In the rows, 128 means zero.
The rows of M fall into 4 groups, and each row is roughly a mix of its group's hidden directions; one row fits no group.
M:
[[ 83 121 151 113 112 105 117 152  77 147]
 [ 80 115 135 171 146 133 168 116 147 107]
 [137 154  77 124 129 175 126  92 143 140]
 [ 88 121 131 100 131 180  99 143 141 157]
 [163 159 108  90 116 124 127 146  84 154]
 [156  80 118 136 100 120 109 166 146  98]
 [143 166 149  85 110 119 118 127  80 148]
 [188  97 133 147 125 138 148 118 169 128]
 [ 96 135  91 130 100 100 128 161 162  97]
 [142 123 169 143 154 152 108  82 103 156]
 [177 144 158 163  87 119 132 107 136 137]
 [114 151 155  82 135 141 147  98  89 153]
 [119 133 128 114 143 108 134 179 129  67]
 [131 103 118 135 103 105 165 179 100 104]
 [101 143 159  89 127  95  88 152 125 106]
 [ 89 125 153 152 125 107 179 106 157 121]
 [101 136 161 102  98 146 110 173 146  99]
 [103 133 155  85 139  87  81 125 128 128]
 [ 76 142 107 104 155 107  97 135 101 147]
 [127  78 132 168 141 130 126 140 179 118]
 [105 114 130 125  73 123 109 142 179 146]
 [109 102 128 179 153 130  96 155 163 131]
 [ 98  94 111 174 144 127 167 139 151 108]
 [128 113  94 176 135 166 100 131 163 122]
 [171 131 119 120 100 143 122 128 192 134]
 [110 111 158 157 160 114 134 184 151 125]
 [184 110 137 154 108 137 163 130 154 102]
 [ 91 105 136 128  88 110 103 155 165 154]
 [ 97  99 120 170 157 124 155 116 171 132]
 [161 121 141 131 128 123 151 163 147  66]
 [131 122 109 152 165  93 141  84 143 164]
 [141 140 150  85 127 118 179 164 109 113]
 [126 136 177  95 121  82 148 149 103 134]
 [173 138  86  90 123 131  92 148 123 117]
 [120 138 199 119 119 105 134 144 100 145]
 [171 113 147 134  84 170 141 145 144 108]
 [113 147  90 155 124 163 137  82 159 137]
 [147 111  94 136  77 151  88 109 143 126]
 [162 130  79 158 108 141 142 126 154  91]
 [112 114 105 159 140 178  85 110 143 144]
 [115 136 153  96 120 106 112 169 126  76]
 [157 178  94 114 128 138 136 111 144  86]
 [164 150 108 163 100 169 134 145 156 114]
 [168 138 154  83 145 109  97 153 112 145]
 [157 124 118 159 147 108 135  78 138 172]
 [119 110 188 124 119  84 125 153 103 126]
 [178 116 106 169 111 158 163 127 131 131]
 [127 141 176  91 118 102  95 140 124  92]
 [ 74 144 118 146 155  99  85 126 138 118]
 [149 171 106 129 105 178 127  94 132 146]
 [118  72 119 163 147 117 132 149 164 110]
 [126 102 137 104  65 134 152 156 133 150]
 [134 140 165 142 147 149 105  77  90 139]
 [ 90 167 103  98 113  97 109 155 124 108]
 [174 159 132  90  92 159 139 109 130 131]
 [156 160 137 117 112 156  98  85 165 137]
 [155 124 110 162 133 151 175 155 141  92]
 [142  82 166 136 107 100 130 173 120 123]
 [137 162  85 122 126 176 125  94 143 148]
 [157 121 150 141  99 147 120  82 141 173]
 [153 136 131  91 128 104 120 157  77 160]
 [ 93 130 166 105 156 103 112 128 176 120]
 [128 182 135 101 116 138 131  99  91 161]
 [131 119 142 106  87 172 129 168 124  93]
 [158 152 140 155  86 183 120 122 124 128]
 [101 124 174  96 143  95 133 114  91 146]
 [111 132  72 112  86 104 109 138 103 139]
 [132 112  98 157 113 174  94  87 125 120]
 [ 83 102 153 116  90 117 111 147 127 168]
 [161 166  89 119 151 134 132 118 166  96]
 [124  91 104 178 128 154  89 123 144 111]
 [160  96 114 149 117 130 183 153 119 101]
 [136 173 121 106 105 140  91 101 171 128]
 [118 149 130 149 138 120 128  69 109 175]
 [136 130 111 142 138  81 169 110  98  90]
 [163 125 163 145  93 150 128  90 150 157]
 [135 125 109 159 162  96 149  81 136 159]
 [171 143 127 152  92 114 157 157 144  94]
 [ 94 157 123  85  99 101 101 160 123 137]
 [151 123  93 163 149 131 157 172 151 107]
 [124 129  90 131  95 108 145 165 164  92]
 [157 135 103 155 114 140 131 178 172 112]
 [121 100 176 139 128  80 132 162 116 110]
 [181 115 133 160 108 137 168 130 149 101]
 [124 148 141 120 167  63 101 122 127 122]
 [130 175 142  90  91 119 143 119  89 119]
 [111 133 155  91  96 147 100 171 124 100]
 [180 101 146 131  98 147 167 137 105 130]
 [115  90 107 176 114 150 123 113 172 118]
 [166 142  96 162  96 158 129 141 157 107]
 [101  97 121 116 165  67 131 138 136 122]
 [169 143 153 128 126 163 107  79 144 147]
 [129 157 164  95 166 103 153 153 102 123]
 [150 124 138 138  89 168 131  85 167 134]
 [ 98 103 159 110 143  71 105 137 115 144]
 [162 158 123 117 114 152 182 157 134 106]
 [ 90 162 136 127 142 120 154  76 133 158]
 [107  89 147 118  81 118 134 165 128 160]
 [139  84  70 141 128 132  95 138 147 118]
 [163 133 133 158 113  97 123  83 131 170]
 [164  95 127 114 162 105 111 177 143 127]
 [103 139  77 155 144 162 137  96 149 118]
 [149 100 166 113 116 101 119 178 103 113]
 [129 127  68 129 138 144 132 149 128  75]
 [131  98 118 144 145 125 183 147  86 106]
 [172 127 143  99  84 121 101 154 100 137]
 [ 99 102  94 172 158 144 153 139 141 104]
 [129 105 105 105 107 112  93 150 106  76]
 [158 157 155  91  93 130  93 111 114 150]
 [145 137 147 116  96 120 109  90 144 184]
 [178 115 157 144 133 160 116  93 150 152]
 [121 141 161  89 118  94 138  95  86 142]
 [160 128  74 102 153 135  96 151 131 108]
 [ 95 103 156 101 158  79 123 147 116 140]
 [ 81 110 114 149 179 100 130 146 112 120]
 [ 96 171 108 126 141 145 138  75 120 151]
 [149 181 102 114 161 117 123 126 110  89]
 [170 118 147 143 115 123 159 147 156  79]
 [126 134 149 106  92 158 115 178 122  90]
 [ 99 121 181 115 149  82 129 139 110 147]
 [128 175 139 124 112 151 132  78 133 168]
 [ 79 130 118 159 163  96  94 133 134 113]
 [168 141  97 158 102 124 151 145 158  93]
 [ 91 107 151 128 144 103  78 112 119 162]
 [129 150 124 147 134  81 161 123  97  83]
 [154 129 101 161 153 122 166 161 136  90]
 [126 139 116 151 160  91 124  84 130 173]
 [145  97 102 151  81 151  92 116 153 128]
 [181 157 111 125 134 151 157 105 118  92]]

Here is one row of each group, with its name. Which group are the others in?
[152 166  85 113 130 151 174 119 145 119] -> D
[134  90 179 132 106 101 128 167 111 121] -> B
[180 107 131 158 117 140 166 130 163 110] -> A
[137 144  94 100  99 117 166 165 119  95] -> V

[ 93 101  89 165 154 131 158 140 132 103] -> B
[114 103 131 189 168 113 125 121 114 104] -> V
[ 97 142 164 126 167 101 170 130 109 147] -> B
[153 108 165 110 114 116  78 138 107 161] -> B
[129 160 149  94 109 109 148 144  72 125] -> B
[167 117 113 156 176 144 162 111 126 104] -> V
[158 100 136 112 144  90 136 185 118 138] -> B
[ 81  99 155 124 120 108 104 150 116 170] -> V
